Where one turn sends some rows of the set: a few examples, then the rows asked
lived: [-70, 61, 63, -201, -193, -39, 134, -274, 118, -2, 367, 174, 70, 370, -132, -38, -91, -231, 57, -201, 33, -182, -167, 57, -259, 131]
mel: [-106, -97, -107, -41, 138, 59, 90, -50, -72, 243, 27, -159, -65, 242, -56, 114, -73, 322, 122, 251, -186, -107, -173, -150, -38, -32]
Lom: [-236, 147, 100, 158, 101, 224, -118, 24, 74, -113, 57, -38, 188, 224, 139, -92, 26, -26, -6, 263, 85, 231, -176, -329, 131, 257]
dini: [-140, -6, -151, -89, -22, 17, 213, -62, -20, 43, 248, 81, -47, 312, -152, 150, -6, 332, -21, 13, -230, -166, -87, 123, -283, -71]
naka: [183, 145, -129, 69, -99, -40, 279, -361, 249, -88, 238, 68, 114, 158, -128, -83, -57, -7, -12, -243, -203, -148, -8, 110, -40, 148]
Mem: [-142, 171, 134, 175, 134, 228, -33, 1, 118, -219, -3, -94, 205, 186, 107, -124, 42, -139, -32, 195, 79, 195, -131, -279, 92, 243]
kod: [-352, 89, -47, 197, 132, 252, -10, 40, 62, -149, -25, -73, 52, 73, -2, -222, 77, 11, -79, 249, 127, 204, 138, -146, -27, 143]
Tuveb: [131, -15, 67, -171, -109, -128, 18, -235, 158, 181, 322, 58, 51, 172, -219, -229, -79, -208, 19, -96, 92, -242, -198, 119, -212, 171]
setup: [-24, 59, -276, 106, -116, -37, 172, -210, 115, 123, 303, 127, 2, 174, -100, 51, -35, 418, 29, -27, -305, -76, -34, 83, 19, 66]
mupem: [15, -15, 26, -139, -312, -131, -48, -192, 46, 417, 268, 184, 122, 274, 43, -189, -184, -150, 83, -38, -100, -32, -93, -86, -150, 141]
dol: [193, 27, 84, -41, 191, 32, 287, -224, 84, -41, -80, -262, 52, 216, -134, -59, -73, -227, 62, -17, -94, -210, -111, -90, -122, 56]
vav: [190, 30, -118, 5, -46, -85, 255, -52, -18, 182, -13, -34, 61, 163, -31, -96, -58, 134, -63, 24, -380, -106, 91, 51, -250, -31]
Bofab: [-362, 102, 37, 140, 42, 239, -109, -31, 102, -105, 66, 2, 104, 104, 27, -273, 22, -172, -35, 185, 254, 221, 82, -177, -6, 229]
Tar: [-186, 148, 52, 203, 177, 252, -35, 64, 61, -196, -30, -112, 175, 203, 120, -78, 71, 35, -47, 256, -1, 207, -111, -288, 100, 201]
fuz: [266, 69, -4, -43, -98, -98, 259, -165, 61, 112, 11, -27, 121, 183, -42, -202, -70, -154, -48, -120, -273, -128, 79, 46, -262, 53]
Fam: [-327, 117, -143, 177, 158, 299, 14, -23, 119, -85, 13, 100, 199, 89, 146, -139, 192, 157, 0, 210, 109, 188, -33, -145, 57, 226]
rodas: [-289, 107, -10, 198, 132, 260, 8, -6, 88, -194, -46, -85, 78, 69, -14, -266, 72, -100, -80, 173, 168, 185, 149, -134, -25, 165]
Fudu: [10, -73, -154, -70, 29, -87, 79, -21, 29, 242, 226, -5, -81, 127, -222, -43, 4, 348, -28, 137, -167, -219, -127, 167, -200, -5]
rali: [-60, -50, -88, -91, -269, -107, -56, -81, -45, 485, 232, 173, 42, 259, 43, -77, -144, 157, 72, 91, -227, -4, -78, -73, -134, 66]
puva: [51, 85, 23, -127, -35, -11, 289, -250, 117, -141, 223, 55, 72, 315, -181, -33, -30, -173, -22, -216, -79, -219, -82, 132, -331, 44]
tobo: [-227, 130, 44, 187, 133, 245, -88, 44, 51, -123, 23, -74, 171, 216, 136, -53, 44, 51, -20, 291, 40, 229, -137, -299, 128, 210]
zavuv: [-417, 60, -13, 157, 44, 250, -143, 1, 75, -42, 62, 12, 71, 121, 22, -231, 32, -56, -16, 232, 231, 249, 63, -181, 18, 193]
Dopif: [101, 128, -81, 0, -218, -63, 140, -419, 253, 21, 353, 178, 139, 207, -76, -118, -103, -111, 65, -262, -81, -104, -83, 40, -13, 219]
dese: [-320, 135, -43, 133, 79, 286, -42, -114, 157, -81, 76, 157, 243, 123, 167, -215, 153, -66, 41, 127, 239, 188, -92, -192, 66, 294]
segu: [-113, 39, -226, 42, -245, -49, 19, -274, 136, 225, 417, 230, 27, 228, -49, 35, -99, 314, 99, -56, -180, -27, -107, 7, 65, 150]
Gokab: [139, 116, -244, 122, -56, -23, 285, -258, 165, -40, 195, 42, 66, 142, -124, -2, -8, 259, -27, -133, -308, -132, 15, 134, -34, 51]
Gigal: [-189, 160, 128, 153, 95, 238, -86, -9, 90, -165, 34, -59, 209, 220, 134, -130, 21, -133, -13, 206, 98, 217, -172, -307, 120, 254]
rifuz: [89, 13, 163, -151, 27, 8, 107, -308, 116, 107, 72, -131, 103, 273, -78, -118, -146, -389, 150, -54, 82, -166, -223, -178, -66, 168]
Votek: [-305, 110, 23, 167, 79, 247, -43, -29, 113, -179, -2, -36, 113, 94, -9, -298, 50, -192, -52, 164, 220, 194, 108, -153, -30, 198]
sodo: [-43, -56, 11, -177, -163, -137, -118, -175, 122, 340, 401, 128, 2, 202, -174, -156, -97, -18, 70, 11, 80, -199, -254, 68, -142, 163]
pak: [-363, 107, -113, 150, 92, 292, -53, -61, 129, -47, 72, 162, 211, 130, 176, -167, 165, 65, 37, 202, 192, 196, -82, -187, 86, 282]
vufi: [91, -15, -42, 6, 235, 63, 287, -91, -6, 29, -110, -277, -23, 201, -111, 60, -23, 115, 46, 136, -221, -176, -84, -63, -89, -57]
Sulol: [-126, 170, 85, 200, 179, 252, 3, 27, 83, -246, -47, -134, 191, 184, 93, -96, 59, -65, -48, 218, 30, 200, -118, -271, 81, 216]
Pom: [-233, -5, -10, -209, -228, -30, -1, -210, 66, 191, 442, 231, 33, 392, -89, 29, -115, -2, 98, -72, 31, -123, -233, 5, -213, 119]
zom: [-69, -87, -92, -118, -105, -112, -87, -67, 40, 385, 365, 101, -59, 174, -180, -53, -52, 256, 48, 120, -41, -173, -225, 100, -138, 73]
sanoz: [176, 33, 68, -117, -215, -127, 106, -235, 80, 234, 144, 99, 142, 243, 13, -242, -145, -307, 29, -154, -128, -85, -16, -39, -211, 142]
fetan: [-101, -72, 128, -181, -71, -7, -85, -257, 56, 311, 220, -6, 43, 328, -24, -39, -186, -206, 216, 74, 116, -94, -305, -247, 20, 187]
sefom: [-228, 172, -36, 144, 121, 286, 41, -129, 169, -175, 25, 105, 260, 105, 137, -249, 171, -125, 0, 82, 224, 161, -50, -156, 39, 304]
sobep: [-270, -28, -104, -151, -148, -16, 40, -107, -6, 197, 392, 198, -39, 372, -90, 139, -63, 273, 75, 36, -116, -121, -184, 32, -214, 13]
Pifot: [-50, 70, -131, -4, -285, -70, 8, -389, 215, 196, 446, 248, 90, 243, -52, -69, -130, 37, 104, -157, -63, -52, -150, 0, 40, 240]
fad: [-404, 61, -57, 179, 89, 261, -81, 53, 44, -79, 34, -26, 56, 101, 16, -204, 55, 36, -40, 273, 165, 231, 97, -165, 0, 155]
fedim: [-200, 164, -80, 175, 189, 293, 111, -85, 160, -215, -38, 60, 236, 75, 134, -212, 201, -48, -31, 112, 151, 145, 8, -121, 12, 252]
somak: [-246, 156, -128, 194, 195, 298, 90, -43, 126, -162, -50, 64, 204, 80, 133, -173, 218, 106, -33, 164, 103, 165, 8, -131, 30, 218]
fim: [7, 56, -88, -64, 33, 18, 348, -144, 48, -128, 155, 21, 1, 285, -184, 58, 11, 114, -63, -115, -205, -221, -40, 165, -346, -45]
rogav: [23, -47, -155, -23, -130, -98, 109, -22, -71, 362, 95, 61, 21, 208, 11, -41, -79, 285, -5, 113, -348, -44, 25, -7, -189, -21]
Ramar: [-222, -118, -1, -128, -21, 20, -76, -121, -27, 384, 196, -34, -35, 309, -19, 69, -149, 144, 210, 227, -20, -58, -279, -231, 26, 96]
mibin: [238, 23, 11, -101, 23, -109, 173, -179, 157, 56, 180, -63, 35, 123, -253, -201, -18, -129, -47, -98, -53, -292, -105, 189, -264, 88]
matip: [178, -10, -100, -58, 91, -74, 205, -76, 87, 75, 130, -77, -36, 103, -260, -104, 27, 147, -84, 19, -172, -255, -77, 219, -261, 1]

somak goes to Fam
fuz goes to vav
Now find these:
vufi goes to mel
puva goes to fim
Bofab goes to Votek
Lom goes to Gigal
matip goes to Fudu
Pifot goes to Dopif

